Rows are one point carried round by a steady rotation, each followed by how many steps it has turned.
The counts run from 0 to 199.
[126 179 155 110 132 138 144 139 199 134 107 108 142 151 120 141 179 104
 135 156 170 119 187 160 139  79 127 108 143 130 116  81 145 130 112 106
 149  96  91 142 158 129  87 135 137  99 124 156 148 117 137  92 124 112
 159 149 109]
1
[ 91 153 122 137 155  99 168 135 114 147 124  78 138 137  94 142 140 141
 106 119 150 194 169 131 153 107 106 113 115 165 111 127  99 112 128 101
 107 100 120 131 101 153 147  93  80 115 129 172 129 155 118 158  82 145
 113  98 107]
135
[112 146 131 116  95  97 129 107  99 136 162 127 175 148 121 117 105  88
 113 163  91 120 118 103 138  81 123 141 106 134  81 175  61 104  94  85
 112 147 134 144 127 177 136 124 142 131 143 158 122 152 114 106 107 148
 101  85  86]
33
[128 167 166 120 150 139 153 135 207 140  96 103 144 126 130 136 172 106
 131 151 157 134 172 162 139  84 112 118 101 136 125  76 131 117 103 117
 173  86 101 151 166 137 104 133 164 104 154 155 139 126 116  93 145 114
 142 153 100]
0
[113 155 152 166 112 114 152 148 159 162  81  82 126 137 125 150 162 142
 100 129 157 171 155  99 137  94 122  94 156 160 109 107 116 109 131 171
 151 100  90 152 123 102 113 102 169 106 139 160 174 151 153 149  98 143
 150 141 103]
129
[136 163 144 123 101 137 143 164 143 164 107  55 114 135 108 158 143 137
  83 122 160 124 100 155 121 140  98 128 122 155 126 145 134 135  77  79
 142 129 120  81 157 128 103  83 139 121  92 188 156 134 161 159 127 136
 154 112 114]
197
[146 114 145 142 129 147 140 116 153 127 141 105 150 113 111  97 106 164
 102 214 129 176 122 107 141  83 143 152 105 145 124 121  99 137 133 104
 118 111 105  96 141 189 104 155 101  82 156 141 127 180 119 117 154 159
  90 153 111]
144
[116 145 151 134 142 151 150 145 153 151 120  62  95 156 110 138 143 154
  94 128 145 189 162 154 117 106 102 118 144 160 149 135 133  96 110 157
 131  78 111 116 121 122 156  98 140 122 112 181 145 158 130 151 113 132
 179 155 140]
131
[146 140 137 119 134 130 131 131 177 153  96 112 180  71 132 113 124 140
  74 182 128 150 127 115 163 108 144 157  92 139  95  95  97 142 104 120
 162 104 100 109 144 187 110 169 109 119 155 159 111 134 102 100 135 159
  99 122  93]
146
[141 144 161 144 114 114 124 124 112 122 189 111 144 171 148 145 104 156
 139 121 105 143  93  96 126 113 158 145  89 119 115 188 153  81 133  81
 115 109 145 184 115 160 154 109 149 164  98 189 129 148  83 117 116 144
  89 131  96]
182
[152 181 148 109  42 121 134 190 156  77 123 169 135 134 122  98 120 123
  94 149 127 103 120 118 130  65 127 145 155 134 129 130 132 111 145 144
 163 139  67 137 136 126 121 132 112 137 116 164 134  96 111 107 107 147
 134 149 141]
167
[121 166 137 116 149 129 159 124 146 111 116 107 163  72 101 134 176  98
 103 165 118 129 174 151 166 108 138 123  90 101 105 139 132 115  81  70
 134 111 108 134 166 162 111 113  74  98 155 173 113 118 111 117 139 109
 119 111 115]
153
[127 113 110 150 111 158 154 120 142 138 147 105 135 128 119 101  94 165
  95 228 117 187 132 130 123  87 107 150 102 158 100 106  92 133 133 101
 121 119 125  98 136 197 126 127  85 100 130 123 108 172 113 130 152 166
  99 150 119]
143
[145 168 139 127  46 137 137 199 142  68 133 162 120 133 117  91 109 118
  97 161 104 117 123 143 132  68 105 136 135 142 136 135 121 108 141 161
 167 127  91 139 146 132 154 121 125 131 112 160 126  99  92 118 139 144
 133 169 160]
168
[155 158 145 125  66 144 105 136 116 116 171 111 127 181 129 123 127  87
 145 190  99 120 138 102 128  61 110 107 175  91 114 140 125 115  92 147
 164 143 135 167 163 131 123 119 144 131  75 155 128 119 126 124 147 127
 116 159 101]
104
[122 180 122 109 113 117 133 148 108 155 192  93 129 197 134 124 128 103
 137 100 133 100 134 120  90 107 139 121 107 142 107 139 114 129  96  45
 120 174 116 129 117 130 111  99 136 120 108 184 155 158 155 137 127 124
 117 108  98]
115
[124 163 144  96 125 133 113  86 115 111 184 126 150 184 104 128 113 104
 110 173  95 118 118 128 124 104 125 145 122 111 125 205 124  86  83  87
  88 121 142 115 118 187 131 115 142 120 113 198 130 160 103 106 127 108
 135 122 121]
31
[110 158 148 133  79 135 159 162 176  89 152 138 131 192  87  99 114 117
 145 144 117 158 135 189 100  84 109 170  98 182 140 119 140 115 147 120
  78 107  98 126 134 157 136 119 144 126 124 129 125 165 115 113 133 125
 139 137 150]
11
[ 99 151 137 140 101 119 149 177 118 156 177  92 139 152 158 124 122 135
 135 109  93 129 118  96  84 118 130 144  81 168  96 117  99 111 105  64
 128 147 107 170 116 124 158 105 124 123 117 147 162 164 138 136 126 156
 111 109 107]
117
[125 144 151 120 103 159 117 129 223 109 123 116 154 162 114 142 143 171
 116 166 169 147 101 152 121 126 141 148  99 114 130 120 188 134 120  92
 105  74 107 122 119 168  80 118 151 140  95 141 107 127 122  80 138 128
 156 134 127]
75
[122 131 139 133  68 129 164 171 135  78 119 126 168 146  98  97 110 117
 135 170  84 143 134 114 144  76 146 177 124 149 110 110  99 129 154 133
  89 143  78 160 142 166 125 138  86 128 154 129 151 163 140 137 104 162
  82 132 104]
15
[ 96 147 157 157 103  90 120 136 154 157 155 124 128 151 133 121 114 177
  89 120 153 173 113  88 126  79 124 112 111 167 115 123 110 110 141 129
 162 100  98 175 102 129 145  94 189 126 117 155 102 141  98 107 121 146
 121 140 178]
55
[142 140 155 118 152 150 159 113 169 130 112  96 115  90  99 137 147 119
 123 226 134 143 146 159 146  83 117 123 106 115 125 144 137 122 106 102
 138 103 109 106 176 161  91 124 140  80 153 165 129 134 119 107 158 103
 147 161 136]
151
[119 176 159 110 106  99 148 147 115 141 161 101 127 111 192 122 152  77
 148 109 135 122 141 112  89  83  94 110 123 132  79 134  83  98 105 110
 162 136 135 183 131 110 125 122 144 137 114 181 170 122 110 124  82 142
 138 141  71]
110
[103 151 158 143  93 122 147 157 141 149 183 103 140 160 164 109 109 150
 130  96 109 146  92  72  65 117 164 147  86 168  98 125 109 109 138  84
 128 130  95 163 105 122 126 127 159 116 114 139 178 192 140 117 128 144
 124 122 120]
118
[113 190 143 114 118 129 137 180 141 152 122 114 125 100 144 130 140 119
  72 104 151 107 123  77 117 107 123  91 120 136 103 152 129 122 105 107
 185 126  88 133 126 104 123  89 146 121 107 197 170 110 137 135 107 122
 173 116 140]
46
[140 161 122 106  88 139 151 166 161 101 142 124 164 199  67  91 118 113
 118 139 110 133 150 174 162  92 142 179 121 155 143 116 132 117 123 118
  84 136  81 113 132 175 126 137  87 128 143 153 127 172 113 117 136 119
  96 113 121]
13
[157 137 177 140  79 129 148 155 165 137 117  80 100  89 179 141 141 150
 100 115 148 140  90 124  84 131 109 139 114 163 127 149 110  96 115 127
 149 112 120 131 160  99 122 103 167 130 115 173 165 131 141 142 110 178
 150 147  97]
194
[115 136 150 148  97 127 160 144 124 143 130  50 120 111 116 173 138 162
 104 149 145 162 113  92 110 135 126 114 109 147 107 160 125 145  97  58
 107 133 113 129 145 120 103  57 115  97 110 145 168 164 170 159 110 138
 126 117 114]
199
[108 130 150 123 124 126 160 127 147 138 140  87 134 132 123 123 111 172
 110 132 167 218 127  98 111 112 124 127 109 152 119 139 103 115 179 126
  97  90 109 144  93 164 113 128  94 109 118 155 144 173  98 117  65 141
 124 130 128]
137
[154 142 168 120  58 141 158 135 144  54 135  80 110 126  86 108 153 116
 123 168 136 152 152 173 123 113  97 141 152 121 158 161 145 100 126 123
  99 128 104 124 191 126  93 116  82 101 120 148 118 131 146 126 121 129
 130 159 120]
86
[116 159 145 137 107 107 112 121 164 155 157 121 127 182 108 124 119 176
  83 130 183 169 112 115 125  70 133 116 132 157 151 118 123 116 142 140
 152 102 102 141  95 135 143 104 184 112 110 159 104 154 106  92 135 142
 121 156 163]
56
[118 144 137 149  91 126 158 162 128 152 102  56 112 139 101 165 145 141
 105 132 144 132 118 124 108 125  83 118 103 153  98 141 120 143  61  65
 119 148 124 106 155 124 116  59 141 111 104 168 153 138 154 165 145 144
 129  90 114]
198
[102 161 152 113 133 105 160 158 196 132 111 114 172 138 108 127 156 103
 157  88 142 138 158 167 141 100 125 152  76 137 117 105 113 119 126  92
  91  84  97 169 121 154 100 124 101 112 165 142 134 146 105  96  99 107
 120  97  92]
7
[140 135 155 137 121 153 145 153 115  93 136  67 126 123  92 139 112  95
 151 197  67 149 141 110 140  73 140 141 134 109 112 180 136 112 125 132
 104 124 135 153 154 157 116 117 100 111 156 175 187 158 114 156 122 116
 133 160 108]
23
[146 125 138 156  82 134 145 109 171  75 152 106 166 138 125 120 145 153
 102 181 132 163 138 125 162 119 157 138 105 105 135 112 167  84 105  76
 101 107  93 157 160 172 104 109  91 122 104 121  91 138 160 104 112 159
  93 121 110]
79
[125 169 160 116  75  95 117 141 159  91 164 152 152 122  93  75 120 118
  91 110 113 129 135 140 147 108 153 179  82 121 146 147 121 109 128 115
 140 130  70 150 143 158 148 160 112 121 160 161 100 136  72  95 133 130
  87 124 147]
164
[167 153 154 128  87 122 135 160 141 127 117  81 123  93 177 121 150 159
  70 110 140 142 103  96 108 130 142 134 129 134 107 137 105  88 127 122
 138 127 110 138 148 105 112 125 132 139 106 183 172 139 159 141  98 201
 142 132  77]
193
[117 164 125 109 102 114 122 100 105 125 166 119 151 169 114 109 111  89
 108 163  88 121 125 130 147 109 112 157 113 118  94 187  94 100  66  71
 101 127 150 119 123 188 143 105 125 135 119 181 111 157  94 131 116 115
 117  86 103]
32
